(in the rows, 128 means zero)
Each named turn below is shown by a few rows before and after it. Which turns, in which order, take the first row of each later pair to the second? The first pair is answered.
guge (before => after):
[162 101 112 127 148  82 153 131 150 149 100 101] => [125  89  82 120 137  86 160 137 133 135 155 164]
[158  90 138 120 127  78 154 110 172 201 117  96] => [113  74 106 113 112  86 158 112 151 185 176 159]
[100 151 133 101 128 137 108 135 122 126 102 123] => [ 98 144 132 105 126 136 112 134 121 131 109 129]
foz (before => after):
[ 95 124 110 108 119 122 132 119 110 123 136 149] => [ 95 122 115 119 115 132 126 122 116 117 146 158]
[156 105 143 161 132 115 161 121 129 168 168 125] => [113 155 139 109 153 109 166 130 109 166 103  99]
[106 135  59 143  96 129 128 127 138  73 170 142] => [117 106  51 144 108  90 164 116 131 106 167 143]
[142 136 144 137 128 142 119 128 138 109 108 121] => [152 116 139 145 129 131 132 121 144 118 121 123]
fem (before => after):
[169 140  75 133 147 103 101 126 123 132 118 113] => [172 129  73 140 140 104 105 128 126 128 134 127]
[130 133 145  98 169  96 111 117 131 111  98 115] => [171 116 157 134 157 109  98 114 154 110 124 120]
[139 108 105 150 129 109 130 130 145 128 189 147] => [ 93 137  88 105 142  93 146 132 115 134 154 142]
[116 102 136 144  92 122 122 137 129 170 129  97] => [107 102 129 147  91 122 127 138 122 170 143 111]
Kul (before => after):
[ 81  97 124 108 142 122 150 114 103 145 163 175] => [ 94  90 124 105 153 102 168 112  97 162 142 154]
[150 155 143 137 114 148 116 132 140 113 116 106] => [135 160 138 130 116 154 115 133 133 111 113 105]
[201 139 144 198 119 121 118  96 122 147 157 154] => [135 174 123 169 113 157  93 116 102 110 178 189]
[109 146 171 130 161 110 124 134 135  86 121 158] => [116 147 172 127 171 103 137 132 129  97 110 147]
Bafa (before => after):
[165  82 127 168 135 116  98 113 149 178 155 113] => [136  99 114 127 158  83 120 111 127 193 107  92]
[152  86 109 146 110 118 132  87 129 141 173 134] => [133  98 103 117 130  90 154  86 109 158 130 115]
[176  97 120 169  95 149 117 117 157 126 167 141] => [177  89 110 151 119  92 160 109 139 162 129 115]
[133 143 136 117 152 147 105 150 144 100 122 138] => [154 120 138 141 144 143 115 143 150 107 139 143]
Now pairs of rows:
(two turns a pair)
[192 169 163 149 130 117  93 167 160 120  74  64] => [177  91 122 152 147  34 171 151 131 176 121 116] | fem, foz
[140 105 118 126 148  85 164 116 123 160 113 118] => [119 161 134 124 117 173  90 135 136  93 124 130] | foz, Bafa
[133 123 162 122  78 186  66 151 173  92 133 118] => [101 144 150  64 116 120 114 149 137 128  54  74] | Kul, Kul
[154 104 133 156 130 136  57 109 150 144 129 141] => [135 137 131 128 142 135  55 115 142 142  89 116] | Kul, guge
[ 74 125  99  99 108 121 146 134  96 123 173 202] => [100  99 103 125 113 103 161 124 110 146 186 202] | Bafa, Bafa
[128 143 148 147 115 163  81 151 130 100 162 133] => [122 103 126 153 120 131 109 146 113 118 192 168] | foz, Kul
[ 81 186 107  96 155 165 145 141 118 148  99 120] => [153 133 122 175 126 190 125 131 159 145 179 153] | Bafa, Bafa
[143 163 138 138 111 173  97 141 150 108 117  91] => [173 120 134 169 106 158 118 129 155 124 160 117] | Kul, foz
[117 120 139 103 156  70 139 133 117 134 115 112] => [104 146 146 115 127 133  91 147 129  85 148 135] | Bafa, Bafa
[142 119 140 108 104 165 136  81 126 107 100  92] => [111 120 128 101 100 175 132  87 115  96 128 128] | fem, Kul
[176 124 150 165 138 114 154 109 118 146 125 150] => [142 170 153 140 129 158 119 123 113 105 103 140] | foz, foz
[113 150 128 121 128 163 101 138 130  99 148 146] => [ 98 119 106 106 145 109 145 126 110 133 144 154] | foz, fem
[174 133 130 149 118 174  81 117 152 117 161 124] => [147 176 130 100 139 159  91 124 133 122  97  83] | Kul, guge
[184 116 158 163 114 140  97 128 157 129 161 117] => [104 102 106 112 135  84 157 130  99 155 167 160] | fem, foz
[127  99 115 129 142  85 149 124 134 131 124 147] => [111 132 125 127 121 141 102 138 140  85 135 157] | foz, foz
[ 88 150 113  93 121 184  89 162 102  83 183 174] => [175  53 118 147 141  90 165 134 115 167 193 154] | Bafa, Bafa
[139 168 145 153 115 144  77 149 138 115 111 115] => [170 127 142 172 130  98 112 136 142 149 108 105] | Bafa, Bafa
[124 168 145 114  89 155  95 119  87 101  88 136] => [161  94 133 141 103  87 157  97  85 160 106 142] | foz, foz
[105 135  64 170 132 155  93 137 122 102 173 190] => [100 161  70 163 130 170  73 141 127  89 158 173] | fem, Bafa
[146 106 121 150 125 114 127 129 125 145 154 140] => [114 162 126 117 127 142 101 139 115 126 121 120] | foz, foz
[131 186 152  94 135 140 128 146  92 122 120  82] => [192 130 166 156 115 142 125 138 122 130 183 106] | Kul, fem
[ 93 116  97 108 119  98 148 133  95 125 139 163] => [104 126 108  96 127  82 155 128  95 137  97 126] | foz, Kul
[ 95 146 144 115 154 115 131 130 103 132  87 100] => [129 128 155 163 123 163  96 134 131 105 149 135] | Bafa, Bafa
[118 146 141 115 103 152 113 127 112 124 169 180] => [125 158 152 117 104 164 104 124 117 119 160 172] | fem, Bafa
[126 101 150 113 101 156 108 158 135 106 135 122] => [110  79 134 104 111 118 141 154 118 130 142 135] | foz, fem
[ 94 149 102 106 116 150 113 130 109 109 142 149] => [124  93  99 136 118 111 147 118 116 143 165 156] | foz, Bafa
[196  79 140 179 122 111 153 111 159 154 143 121] => [189  81 133 166 132  91 168 110 146 167 125 113] | Bafa, fem
[122 109 113 105 145  96 196 120 129 189 113 134] => [153 168 157 120 127 180 117 130 167 137  80  83] | foz, fem
[153 126 133 131 128 128 162 125 130 161 140 103] => [119 145 126 122 117 169 138 135 121 128 167 136] | Kul, Kul
[ 94 123  89 111 137 137 143 152  87 118 158 166] => [178 121 131 136 158 106 148 139 119 151  89  80] | fem, Kul
[178 152 157 149 106 175 103 115 150 148 120 110] => [109 193 139  95 117 176 108 120 119 130  99 117] | Kul, Kul
[109  90 110  95 153  76 184  96  75 163 123 137] => [138  99 131  95 164  74 176  91  89 167  88  96] | Bafa, Kul
[166  52  70 143 117  91 179 138  87 180 148 178] => [ 77 178  78  72 112 172 104 168  69 106  92 161] | Bafa, foz
[148 150 137 135 130 134 113 110 145 125 113 104] => [131 142 125 140 115 152 105 111 141 113 154 141] | Kul, fem
[ 96 137 119 122 111 133 121 135 122 108 146 153] => [116 108 116 130 121  93 149 122 116 138 134 142] | Bafa, foz
[ 53 173 113  88 117 185  91 148  98  74 145 153] => [100  71  94 117 148  60 191 114  89 169 149 152] | foz, foz
[137 146 128 137 127 157 110 130 145 116 119 103] => [102 144 104 127 126 152 118 130 129 111 141 139] | fem, fem
[ 63 140  91 102 143 122 154 145  96 131 154 157] => [ 65 161 104  88 156 130 147 147  95 128 117 133] | Kul, Bafa
[112 152 122  86 112 127 113 126 122 118 119 124] => [115 150 123  96 106 137 106 127 128 108 131 135] | Bafa, fem
[ 91 115 105 107 126 117 159 113  91 152 155 155] => [173 106 142 144 124 114 144 103 128 168 120  96] | fem, Kul
[159 111 158 148 112 151 111 120 140 133 133 113] => [ 87 132 121  98 123 136 133 130  97 131 127 142] | fem, fem
[ 95 137 112  87 152 118 148 124 103 126 106 129] => [183 100 147 157 125 139 123 115 148 127 142 124] | fem, fem
[ 95 162 128 114 117 168 100 140 128  97 168 158] => [161  91 128 152 133  97 156 120 137 162 168 144] | Bafa, Bafa
[156 112 155 168 141 124 127 120 143 105 166 122] => [114 142 145 118 171  95 152 123 116 123 103  94] | Bafa, Bafa
[166 138 161 159 121 145 103 111 163 140 131 124] => [ 99 168 135 118 117 159  95 122 134 113 139 158] | Kul, fem
[129 124 152 119 113 176  94 123 137 116 146 138] => [157  85 147 117 133 115 143 107 130 162 120 117] | Bafa, Bafa
[171 105 137 147 139 127 127 123 140 119 129 118] => [109 118 103 106 154 115 142 129 100 116 131 142] | fem, fem
[162  61 148 140 114 136 127 141 116 150 151 173] => [177  59 156 135 127 110 139 136 117 168 119 141] | foz, Kul
[103 105 113 129 131 102 152 134 120 127 134 171] => [ 90 121 116 113 137  99 150 133 116 129 117 157] | Kul, Bafa
[146 160 125 141 126 154  87 160 159  96 120  96] => [169 115 121 167 119 139 101 150 164 114 160 118] | Kul, foz
